Named moves (each a turn or a mirror), then the moves between two rows, first move first; the first pair answered
move dovor:
[-6.7  7.6 -6.4  3.8 -7.8  8.1  9.3 -2.4  4.4  0.6 -1.3  3.3] => [-11.3   3.8  -5.4   4.8  -8.4   2.9  15.3   3.0  -4.0   4.2  -2.8  -1.6]
[-38.2  16.0 -12.5  13.4 -23.2  36.1  -7.3   8.1 -22.4  -5.1 -49.1 -20.9] => [-41.5  16.0 -19.8   0.3 -21.0  52.7 -16.9   5.0  -6.1  -6.1 -42.3  -0.8]
[ -4.8  15.5 -11.5  11.5  -9.6  18.5  19.9 -15.1  12.2  18.6  -9.0  23.8] => [ -7.4   8.7   2.2  30.9 -11.9  -6.7  27.6 -10.2 -14.7  18.0 -13.7   1.7]
[-19.9  32.2   7.6  14.3  -2.3   7.0   1.5  -5.1 -13.0   6.7 -10.0 -11.5] => [-15.3  29.1   2.2   2.9   5.6  20.1  -3.7 -13.6   0.6   6.3 -10.2   1.7]
move tasi:
[ 21.9  -1.4 -36.8 -13.7   2.9   8.0  21.8 -18.5  14.3  23.6  10.7  52.3] => [ 20.6 -25.4 -44.4  -9.2   1.0   6.4  29.4 -14.7  29.4  21.1  13.4  31.7]
[ -2.0  12.1  52.5  11.8   8.9 -40.3   0.7  -2.6 -24.2 -12.4   0.3 -55.3] => [ -5.5   6.4  47.7  12.8   6.9 -36.6   6.7   2.8 -17.9  -7.9   3.3 -50.7]
[ 12.8 -10.8  10.2 -22.8  26.5   6.8 -25.9  -7.3  18.2 -10.4 -17.7 -25.5] => [-10.0 -10.0  -3.4  -6.3  13.4  16.5 -21.8   2.7  11.8  -7.3 -31.7 -36.0]
move Relam:
[  3.2 -16.0  22.7  16.0  -7.1 -26.5  22.2 -16.9   5.1  -3.3   4.3  -9.4] => [  1.4 -18.2  18.5  19.7  -3.6 -24.1  19.3  -8.2  -1.9   1.1   9.3  -5.1]
[  3.1  34.3  16.6 -15.0  17.9  -0.2  14.3 -52.0  18.6   5.4  11.8  17.8] => [ 10.4 -11.7 -31.1   8.8   3.9   1.5  39.9 -36.3  11.0  17.4  10.7  31.9]
[-10.0 -29.1 -14.7  15.4  -5.6   5.6  17.4   3.6  32.6   6.2   0.4 -22.7] => [ -7.5 -30.4  -3.6  11.4  -3.8   2.9   1.4  25.0  21.8   1.5  -4.2 -32.7]
Then:
Between the rows of a pair lie 2 to 3 moves.
[-42.1  36.9  -2.6   7.6  15.5   7.4  11.1  20.3 -24.5  -5.1 -20.2 -35.4] => [-15.0  11.1 -36.9   4.7  15.9  -5.5  46.4  -5.0 -23.0  22.1   7.6  24.6] | tasi, Relam, Relam
[ 16.9 -21.1 -21.3  26.7 -15.2 -15.6  24.4   0.5  -2.6  19.0  -2.4  18.7] => [ 16.9   7.3  15.6 -19.9   9.2   5.3 -40.2   0.7  17.2  -9.1   8.7  21.1] | Relam, Relam, dovor
[-18.4  -8.5 -33.9   4.2  -9.6  32.4  13.8  -3.9  28.3   4.7 -20.0  12.9] => [-14.4  41.3 -10.1   2.7  -1.7   8.7  11.6 -18.3 -22.4   8.5 -18.9  41.4] | dovor, tasi, dovor
[-17.1  -6.9 -18.0  11.3  -8.3   9.1  17.5  10.1   0.6   8.4 -21.6   5.6] => [-15.3  27.0  18.4  -3.7   5.7   3.8  -7.0   0.9   1.8  -6.9 -21.1  -5.9] | Relam, Relam, Relam
[-10.0 -16.1 -15.8  17.5  -6.8 -23.6  12.1  23.7 -37.6  23.2 -12.0  46.1] => [  6.9  14.8  48.1 -18.8  23.3 -35.9 -28.5  -4.5 -19.8  -4.0  13.6  29.1] | Relam, tasi, Relam
[ 12.1 -44.6 -34.3   3.7 -12.3   1.7  23.5   3.4  23.4  14.3  10.5  11.2] => [ -8.0 -15.2   9.7  -1.6 -13.6   3.6 -26.4  42.0  -5.4 -17.9 -12.3 -34.9] | Relam, Relam, tasi
[ -5.7  26.8 -25.4  13.7 -11.2  23.9  23.2 -16.1 -14.1  11.3 -23.6  65.6] => [ -3.1 -39.0 -38.6  21.4 -22.3  31.7  37.2   8.4  29.6   5.1 -21.5  13.1] | tasi, tasi, tasi
[-24.6  39.7   6.2   3.8  -9.5   3.6  20.5 -30.1  -3.2  10.4 -15.0  14.9] => [  1.4  10.7  -1.7   3.9  -3.4  -6.2  -0.9   6.3 -40.1   9.2   6.6  42.6] | Relam, Relam, tasi
[ -3.9  13.1 -14.7 -24.3  12.0  22.5  -9.2 -19.3  36.1   8.4  17.8  21.6] => [  1.4  14.6  -9.4  20.4  -3.7 -23.8  10.4  21.5 -49.0  17.0   5.2   4.0] | Relam, dovor, tasi
[ -0.4 -12.7 -18.0   2.0  -2.0  -7.8   7.8  27.4  10.9  -7.2  10.3  30.6] => [ -5.8  22.3  14.6 -12.3   8.7 -10.0  -6.2  -3.9  23.8 -15.0   6.6  19.3] | Relam, Relam, Relam
[-26.6  48.1  -3.1  -5.9   2.9  37.3 -10.3  -9.6 -16.9  -1.7 -39.3   0.3] => [  7.7  33.4  20.5  13.7   7.4 -26.0  10.6 -12.5 -58.4   6.2 -17.2 -10.3] | Relam, tasi, dovor
[-18.1  27.3   8.6   2.8  -5.1   9.5  20.7 -43.5  27.5   3.1 -20.6  -5.4] => [ -4.1 -17.5   4.7   9.6  -9.9   0.1 -21.3  44.5 -22.2 -14.2 -17.0 -30.3] | Relam, Relam, Relam
[-38.3   6.2 -28.4  19.7 -20.6  33.1   6.5  10.7  26.3   4.7 -26.0 -24.0] => [ 10.0  35.9 -10.1 -16.2  11.0   7.7  -0.5 -25.3  -3.5   9.7  16.1  56.5] | tasi, Relam, tasi
[ -4.6 -17.1   6.3  23.4 -16.5 -33.1   3.6  25.7 -25.9  -7.6  -8.5 -35.0] => [ -1.4  33.9  23.0  10.4  -3.9 -27.3   4.5  -6.7 -37.8  -4.5  -8.4 -13.1] | tasi, Relam
[  5.3   1.7 -18.3  -5.7   0.8  -1.3 -12.7  23.7 -17.7  -2.2  -8.8  14.0] => [ -3.3  29.4  13.6  -5.9   3.3 -12.6  -6.1   0.8 -17.2  -5.8 -13.5  -1.1] | Relam, Relam, dovor
[ 15.7   7.6  13.1 -18.5  24.8   6.0  -9.6 -19.8   8.1  -6.1  17.7  11.0] => [ 15.5 -23.9  -7.9  -9.1  16.2   1.8  -5.3   8.2 -10.8   4.0  21.1  15.9] | Relam, Relam, Relam
[ -1.1 -23.4 -18.2  16.3 -11.4   4.1   1.5  39.8 -33.4  -5.3  -1.2   3.8] => [ -1.0  18.6   8.2  -0.4   6.8  -6.3 -19.0  17.7 -45.8 -14.3   4.2  15.2] | tasi, Relam
[ 10.6  24.8  -7.6 -12.7  15.8   1.1  10.0 -28.3  15.8  15.6 -11.6   9.7] => [ 16.7 -21.6 -18.0  -4.0  10.2   2.8  13.6  -5.9  26.9  15.6  -7.1  -5.3] | tasi, Relam
[ 22.2 -33.3   3.5   6.0   6.5 -31.9   0.4  21.7 -10.1   8.4  19.3 -24.0] => [ 16.0   3.6   4.6  -3.5  11.5 -20.1  25.2 -38.5  27.7  18.1  12.4 -10.7] | Relam, Relam, Relam
[  8.5  -2.1  15.4  -2.1   6.7 -11.2 -21.6  29.5 -18.0 -10.4   5.3 -17.9] => [-18.2   4.2  -5.8  -4.1  -6.3  21.4 -23.7  38.2  -3.9  -6.7 -14.3  -3.8] | dovor, tasi, tasi
[-21.6 -16.0  -5.1  24.3 -13.9   8.1  16.4   2.6  -3.1  13.8  -8.7 -28.5] => [  8.2 -29.4  15.7  -5.3   8.1 -10.4  -4.8 -26.7  12.7   4.4  29.8 -10.9] | tasi, tasi, tasi
[-22.9 -10.7 -29.7  13.7 -12.3  24.5  32.0  -5.2  27.7  16.5 -19.9  -3.0] => [-19.1 -27.9 -14.9  23.6 -15.2   0.9  12.2  34.1  -5.1   6.1 -24.5 -31.0] | dovor, Relam
[ 11.5 -33.9  -6.1  25.4 -11.7 -34.4   0.2  25.6 -22.1   0.3  -6.6 -22.6] => [ -4.2 -23.9  -9.9  -9.5  -2.5  21.8 -33.6   5.4  51.4 -15.0 -10.6 -18.5] | Relam, dovor, tasi
[ -0.2   4.3   1.4 -30.1   0.4  35.6 -20.1  -3.7  20.3  -4.5  -1.3  18.8] => [-11.3  -7.8   6.8  11.1 -17.4   6.7  -2.0  29.1 -15.2  -0.1 -24.2 -30.9] | tasi, tasi, dovor
[ 31.8 -22.1 -11.7  -3.1  24.2  -0.3  -4.6   3.4 -12.0  -0.9  23.4  31.6] => [  6.5   1.7 -19.0  18.7   7.4   8.6   1.0   9.2 -37.9   7.9  -3.4  32.1] | tasi, tasi, tasi
[-16.9  14.7  -7.6  -4.9  -5.3  14.4  13.8 -20.4  30.3  -1.8   1.4  11.5] => [-10.1  17.5   4.4  18.2 -11.9 -21.3  32.2  -8.3 -12.5   6.7   4.5   6.5] | dovor, tasi, Relam
[ 18.9  11.7  28.2  -8.3  30.6   8.7 -19.4  -2.0  10.0  -8.3  31.8 -20.7] => [  4.7  -5.4  23.6  10.6  19.2   8.3  -8.9  15.3   7.4  -6.7  16.1 -53.2] | dovor, tasi
[-16.0  31.1   4.0 -24.2  -0.7  27.1  -1.1 -44.5  28.2  16.5 -17.2  22.6] => [  4.6 -26.7 -29.4  -6.9  -6.9  24.4  16.9 -21.5  44.4  22.9  -3.4  21.0] | tasi, Relam
[ -0.2  26.0   5.2  -8.2   9.3   2.8 -14.8 -10.8  -0.7  -2.6  -5.1  12.9] => [-13.3  10.8  -5.3  12.7  -3.2  19.8  -4.0   4.0   4.2  -3.1 -17.4 -10.7] | tasi, tasi, tasi
[ 16.4   1.4 -16.6 -13.7  15.9   2.0   1.5 -41.0  26.4  15.9  25.1  56.4] => [ -6.4 -23.9 -54.1  14.2 -11.1  14.0  13.0  14.6  -9.3  26.4  -5.4  45.3] | Relam, tasi, tasi
[  6.4 -32.8 -18.3  -1.3   6.7   8.2 -15.7  30.3   4.7   2.2  12.7   6.0] => [-11.5  -5.3   3.0 -14.4  12.4  18.0 -20.8   8.5  32.1 -11.1   0.3 -22.0] | Relam, Relam, tasi
[  4.9  11.2 -11.9 -14.0   7.0  -4.1  -2.7 -20.0  -8.3  -2.1   6.8   1.7] => [-12.0   9.2 -21.0  -2.6   2.7   2.6   4.4 -13.2 -11.8   0.7 -12.8 -15.7] | tasi, tasi, tasi
[-14.7 -28.5 -25.3  14.2  -9.8   7.9  26.6  -5.1  12.2   5.7  -5.1 -22.3] => [  1.4  18.1   2.2   0.6   4.0 -22.6  18.1 -26.3 -35.0  10.8   9.2  12.8] | tasi, tasi, dovor
